Which row each row swaps with, under one turn or mirror
sima: [  1 -16  -9   8  11  17  -1  16  -4  27 -14  -2   6  10  15  -4  28  39
   7  24 -26   6   8  12 -10]
potuk: [ -7  13  -4  10  12   9   5  12 -23  27 -13   3   7 -18  -1 -13  33  26
   8  22 -31  10  -6  10 -13]
regom: [ 11   4 -28   2  -2 -20  -4  -8   5  13  23  18   5 -24  23  -1   8  17
   8 -19  21 -31 -13  11  13]
nit: [  8  -1   0   9  -4  13  19   3 -13  49 -24   5 -10  -7  10   4  22  24
  19  22 -27   8   2   0 -10]
fetev: [ 11  -5 -22  -4 -11 -25  10 -10   0  -2  22  12   1 -33  10  -2  14  12
  -5 -11  18 -34 -14   9  18]
sugat: [  6  22 -13 -13  26   7  24 -23  13   3  -9 -17   0   4   1  25 -16  11
   8  -8  -5  14 -18  11  18]
Nasan: [  8  26  -3 -17   8   1  40   0  20  -8 -10 -12  10  10  -1  14  -8   1
   7 -15  -3   5 -15   7  19]
zaf: [-16 -28  12  -5 -15  11  -1   2  -9   3  25  -7 -12 -26   9  10  -4  27
  29  -4   3 -16   9 -14 -24]
gug: [  9  22 -11 -13  30  10  39  -5   2 -20 -12  -9  10   6   5   9 -21   7
   2  -8  -2  -3  -7  -5 -12]
Rar: [ 20   5 -30  -3  -9 -21   9  -9   4   6  28  13  11 -22   9  -1   6  24
   7  -8   6 -37  -9  23  19]
davom: [ 17   6  -1   9  -3   5   5  13 -18  35 -23  11   4  -3  -1  -7  22  15
  14  26 -39   0   0   4 -11]
gog: [ 17   1 -31   0  -9 -31  -1 -11   2   3  24  14  -2 -14   4   1  12  14
   6 -14  17 -33 -11  14  11]
timep: [  8  23  -5 -13  19  -1  23   4   4 -27 -12 -11   7  21  -6   4 -14   6
  -6 -12 -15   4 -15   7   2]
Denik: [ 14   6   6 -21  34   4  35 -14  -2 -10  -7  -2   0   4   2   9  -5   4
   3 -21  -7   9 -11  32   7]
kede: [ -6   5  -9 -10  19  14  31  -5   3 -19 -21  -6 -12   4  19   4 -23   6
  -4  -2   0  13 -19  18  10]
tati: [-14 -29   5 -12 -17  18   5   9 -12   1  29  -7 -14 -30   2   6   1  20
  22  -4   7 -21   5 -15 -16]
pabip: [-13  -1  10  25  -3  22  13   6  -8  39  -9   3 -13  -3   4  -9  30  22
   0  -2 -31   6   4  18 -10]
dutul: [  0  12  -5 -18  23  -2  30 -23  18   1 -12  -5  10  21   6   3 -15  -1
   3  -6   2  16  -8   9   3]
Ropa: [ 10   4 -27  -7 -14 -24   4  -7  12   4  24  19  -1 -32  15   5   7  19
   0 -18   9 -35 -11   9  11]
boti: [  7  26   5 -17  10   0  25  -5   5 -16   0   4 -25  15  18   8 -24   8
   1   4  -1  14 -20  10   9]
toge: [ 11   9  -5 -19  28  13  25 -11   7 -12 -11  -1   0  18 -15   4 -19   4
   0   5   9  15  -9   9   4]
sav: [  9  12   4   6  -9  16  29   8 -11  44  -8  14 -16   7  -2   8  13  16
  -3  13 -39 -10   3  11 -14]
Vilur: [  0  28   0  -8  14 -13  24 -11   1 -20 -18 -12   5  13  17   9  -7  12
   6 -15   3  18  -4   8   3]
Piduk: [  8  -3   0  20   8  25   8  20  -3  28 -25  13   4 -23  -2 -16  12  14
  -5  28 -21 -19  -9  -5   1]
mir: [-12 -22  18  -7  -5  14  -4   9 -14  12  26   2 -20 -24   7  11 -14  26
  26  -9  10 -19   3 -12 -24]
mutif: [  1  12   2  25  -9  14   9   4  -8  32 -22  20   2  -2 -10 -12  19  26
   3  21 -19   8  11   1  -3]
Kovur: [ 15  14   2 -10   8  12  32   2   2 -20 -15  -8   8  -5  11   9  -7  -4
  -1 -31 -13  15 -18   6  12]
bidag: [-19 -19  11 -10 -17   8  10  10  -8  10  31  -8 -22 -12   9   5  -7  13
  35   0   4 -22   8 -13 -20]
tize: [  0 -18   1  11  10  14  11  20   1  28 -12  -1   2  -8   3  -8  36   9
  -3   9 -43   1  -9  -3  -8]
Nupe: [-12 -31  19 -10 -16   3   0   3 -15   1  30  -8 -13 -24   7  12 -11  19
  24  -6   1 -20   1  -6 -19]
fuso: [-11 -27  10  -8 -12  20  -1   2 -11   2  26  -2 -17 -25   8  16  -2  23
  27   0  12  -9   8 -17 -22]
vab: [ 10   0 -26  -3 -14 -22   9 -15   6   3  25  15   4 -23  12  -1   5  22
  -4 -10  25 -29 -19  22   5]
Turav: [  3  13  -6   4  -2  16  -3  10 -10  22  -1  18  -3  -6  -2   2  25  37
  10  32 -43   0  -2  14 -13]
Koz: [  0   2   4  17   9  24  17  12  -6  41 -24   9  10 -13   0  -1  33  23
   1  18 -21   3  -9   5 -13]
Remod: [  6  19   0 -13  12   4  36  -8  24   6 -10   4   1   0   6  -3 -22 -13
  19 -17 -11  18  -5  13   7]
geri: [  3  11  12  22   5  24  17  21  -7  27  -6   7  -8  10  12  10  32  32
  -8  18 -23 -14   4   8  -9]
rif: [ -1  13   0 -22  13   6  32   2   0 -20  -4 -10 -11   8  14   5  -7  -2
  19  -9 -13  12 -19  23  24]
zifal: [ 13   4 -28  -2  -4 -23   0 -13   1   9  17  23   4 -22   9  10   8  18
  -6 -15  18 -38 -19  20   3]
retas: [-10 -23   4 -22 -12  12   5  16  -9  13  36   2 -16 -24   9  10  -2  22
  26  -6   6 -19   0 -18 -20]
Nuv: [ 20  27  11  -8  31   5  33 -10   9 -21  -5 -11  -5   8   6  13  -9  22
  -5  -8  -9  -7  -5  12  -8]
Pivu: [ 17  -5 -21   1 -18 -22  -6  -7  -1   6  26   7   4 -25  13   5  14  12
  -3 -10  15 -33 -17  24   9]
fam: [ -1   9  -5  29  11  19  10  27  -2  35 -16   9   6  -6  13  -6  23  23
   1  21 -20 -10   7  -6  -1]
Vip: [ -2  -1  -8   9  -8   8  14   8  -9  26  -3  -3  -7  -7   6 -23  31  28
  14  13 -52   4  -7  15  -5]
Bon: [ 17  -4 -25  -3  -6 -26   4 -10   2   4  23  11   8 -19  18   6  16  15
  -1 -10  24 -30 -16  16  14]
Gume: [ 13   1 -24  -2   0 -24   4  -6  -9  -2  23  16   8 -28  18   8  13  22
  -6 -10  18 -34  -9  18  13]
tepi: [-13 -24   5  -9  -7   9   5   8 -15   6  30  -4 -22 -24   5  13  -7  27
  37  -5   7  -5   7 -15 -19]
Bina: [  8  -8   3   6  -5  16  21  21  11  39 -14  -3   3  -3  -2 -10  23  29
  14  18 -39  -3   5  -4  -9]
peko: [  4  17  -4  -8  16  12  16  -6   9 -10  -8 -15  -2  18   3  13 -32   1
   1  -5 -11  12 -20   4  16]
Sudap: [  1   3   2  10  -3  25   5   6  -3  43 -18  12  16  -3   7  -7  20  27
  17  14 -24  12  15   8  -5]
lobis: [  5  13   5  -8  26  14  37 -13  15  -9 -23  -8   4  -4   3  10 -19   6
  -4 -11   2  11 -22   6   0]
guzil: [-19 -25  16 -10 -11   9  -1   8  -9   8  28   4 -12 -29   4   9  -2  27
  32   3  11 -17   6  -4 -21]
Gel: [ -3  -5 -10   3   3  21  22  12   4  49   2  15  17   1  -5  -6  16  13
  15  10 -37  11  -2  10  -4]
Rodul: [ 20  32   9 -14  29  12  23  -4  13   6   5  -6 -12   2  -7  17 -21   6
   1  -7 -18   0  -6  19  16]
mita: [-12 -21   5  -9 -17   9  -2   5 -16   7  34  -1 -13 -23  -1   8  -8  21
  31   1   4 -14   6 -22 -17]
fid: [-17 -27   0 -12  -7  10   2   0 -13  10  26   4  -9 -18  12   8 -10  23
  33 -12   3 -21   5 -18 -28]
sase: [  9   1   6  16  -1  14   4  35  -8  21 -21   7  -2   7   5 -14  22  23
   2  17 -35  -4   4   2  -4]
ruge: [  0  23  -1 -10  14  18  32  -4  -8 -15 -13  -7  12  -5 -12   5 -21  -6
  -6  -5   2  -5 -27  -9  -3]
Zagep: [ 18  -3 -33  -3 -14 -24   0 -11   5   1  22  19  -1 -24  11   3   5  11
   2  -4  18 -31 -12  10  16]
leza: [-18 -24   7  -4  -8  13   0   6 -14   1  27  -9 -23 -24  13   7  -4  24
  19  -4   9 -19   9 -12 -28]
lor: [-10 -28   7  -5 -15  10  -1   9 -16   7  28   0 -17 -15   1   9 -10  28
  34  -8   5 -16  10 -14 -13]
bosil: [ 14  -1 -38   3  -8 -28   7 -11   3   6  20  19  -4 -23  12   7  14  20
   4 -11  15 -25 -13  18  12]
dema: [ 17  -1 -25   3  -6 -27   4 -19   2   4  22  19   5 -26  12   7  16  19
  -7  -7  20 -25 -15   9  12]

potuk is swapped with kede
vab is swapped with guzil
Nuv is swapped with geri
dutul is swapped with Sudap
pabip is swapped with Denik
Pivu is swapped with Nupe
fuso is swapped with dema
Koz is swapped with lobis
ruge is swapped with Piduk
zaf is swapped with Bon

Which row each row swaps with, under one turn or mirror
Rivo: [ 40  20  22 -20  29   2  12   0  30  -6   5  25  11  -8  16 -11 -13  48
  24]
berek: [ -8   0  -5  -4   7  -9   5  -8  30 -16  -4  51 -13  -8  11 -20  -2  27
  11]
Gere: [ 40 -17  11 -31  30  -3  23  21   2 -14  -4  -7  13 -26   6  -5 -17  19
  -3]
kila: [  5  -3  -3  -8  22  -4  -3  -9  37  -3  14  36 -18 -49  15  12  -2   7
  13]
reti: [ 17 -20 -14 -12  30 -11  13   6  37  -3   3  20 -23  15  16  12 -24   6
  -2]
fabif: [ 15   1   3 -20   2   0  21 -10  14  19  26  -6 -28 -12  -2   0  10  12
   5]
fab: [  7  24   4 -11  20  -5   1   2  43   8   4  26   3  -4   9  14  -2  50
 -15]
vuma: [ 30  15 -18   8  24 -16 -13   5  32  -6  25  10 -22 -12  36   1 -14  -1
   0]
dag: [ 26 -12  12 -16  31  -1 -19  -7  23 -23   3 -40   2  -9  17   3  -7  36
  12]
sivi: [ -6 -18 -15  10  -4 -16  -6  20  33 -14  -2 -11   5 -15  18  -9 -10  15
 -16]
dira: [ -6   0  -9  -5  -5 -10 -11   1  20  -9  -9  13  11  11  10 -40   1  13
   9]
miru: [ 10  44   5 -10  18   0  -3  -5  11 -34   2 -13 -10  -1   1   0 -17   7
   0]
Vir: [ 22   5   9 -54   0   4  -8  -4   6  -2  18   2 -12  -9  33 -11 -12  10
  18]
gage: [ 19 -17 -12 -17  15 -10  18   5  -6   9   8   6   1  -2  26 -35 -26  26
  12]
gar: [ 26   1  29 -12  33  -3  -8  -2  14 -18  -9 -19  24  -9  -4  11   0  -2
  -3]
Saso: [  7  -7  17   4  38   1  -9 -34   8 -17  14   1  -1 -26   6 -19   9  45
   1]
Repud: [ 12 -20  -4  -8  12 -14   9  -1  35   7  10   2  -3 -17  21  -8   3 -28
  -8]
dip: [ -4  -6   4 -27  19  -5  19   0   6  -2 -11  10 -10 -32 -13 -26 -21  35
  12]
Birob: [ 26 -14   7  -7  12  -3 -30   3 -11 -14  13   5   1  -2   9  15  10  18
  20]
boko: [  4  22  14 -41   5  10   5 -10  27 -11  -2  28   4   4  -6 -26  -2  24
   8]
zol: [ 15  -8  11   5  23  -3 -22 -16  43 -33  24   6  14   6  31  -8  11  18
  -8]
basot: [  7 -17  13 -17   4  10   4  -1   2 -25   1 -22  31 -22  16   4  -1  24
   3]
Lop: [ 25   3 -13  -5  27 -17  18  13  38  16   7 -24  -3  -7  15 -11  -5  -3
 -10]
Tanul: [  5 -30   3  -5  20  -4   8  -6  19 -25   9  15  -5 -47  12  -8  14   9
 -19]
vig: [ 33  -7  20  24  53  -3   4  -7  15 -14  14   5  10 -21  18 -14   7  24
   0]
nad: [  9   5  -5 -50   9  -3 -14  -4  39 -23   5  29  -1   2  26  -6 -14  22
  21]
tet: [-11   5  10  -6  18  -3 -17  -6  10 -31   6  19  -1 -26  18   4   2 -19
 -11]
Kufe: [ 10  -2  -5   9  32 -20 -26   0  24  -7  10  22 -20 -32  11  -1 -14 -12
  -7]
mukur: [  3  14  26 -13  26  11  18 -24  42 -11   8  30   8  -6  -9 -13  -2  35
   2]
loz: [ 16  22  14 -27  14   5  11  16   4  -7  -7  13  17 -24   3  16 -27  18
  19]
nolu: [  8   2   5  -5  24  -5 -25  -7  20 -42   1 -18  18  -8  14  -7  12  -4
   4]
Kufan: [ 31  -3  15 -25  25  -2  -6  -1  48 -23   9 -38   4 -23  10  -9 -13  26
   6]
vog: [  7  14   9 -10  24  -7  14   9  -8 -29   0  -9  11  -1  15   9 -22  46
   3]
pir: [ 13  14  30 -13  17  18   7 -17  25 -37  21   6  16   1  21  16   0  19
  -7]
ligo: [ 22 -15  13  -4  21  -1  -9   1  13  -5  20  23  16 -48  32 -16  -3  41
  13]
sadi: [ 25  35  23 -23  17   2   7   5   7  -9  13 -11  10 -22   8  -8 -29  -6
  -1]
bivu: [ -8 -17 -16   0  -6  -8  11   3  24  -1   7 -21 -10  -9  30 -10  -4  18
 -12]
Sevu: [ 38  15  13 -24  45  -9  13  14  21  14   7  -5  -6 -18  13   9 -24  -4
  -4]
kupa: [ 11  20  21 -42  23  -3 -14  -8  19 -15  -5  19 -18  -4   0 -22 -33  20
  12]
Vute: [ 15 -40 -13 -12  27 -10  11  -4  34   9   3 -13 -16 -30  11   3  -4  19
   1]
kezol: [  8 -16 -13 -11  27 -16  11 -16  34 -18  29  10 -32 -25  39  -6  -6  23
   8]
Zuleg: [ 40  12  15  -7  36  -5  -9 -13  49  10  10  -7   7  -7   8 -27   7  37
  11]
dava: [ 23 -16  -2 -12  22  -5   1   8  31  -4   5  48  15   9  21 -15 -23  19
  20]
zib: [  4   7  10   0  24  -8 -22  -2   8  12   1  12 -19 -15   5  17   7  38
 -19]
Niri: [ 15   2  -3 -19  22 -11  22   6  38  -1  -1 -13  -3  29   1 -17 -21  16
  -9]
vun: [  6 -12  -1 -11  22  -5  32  -1   3 -19  -1   3  -5  -2   8 -41 -14  -5
  12]
Kubom: [ 13  18  15   4  12  -8 -14   3  26  13  18  40  -2 -19  34  -9 -13  29
 -17]
levid: [ 32  -1   2  -7  27  -7 -19   6  38  12   7  47   5  -3  19  -9   3  34
   2]

sivi is swapped with Kufan
Birob is swapped with fabif
nad is swapped with fab
kupa is swapped with Kubom
gage is swapped with Saso
ligo is swapped with dip

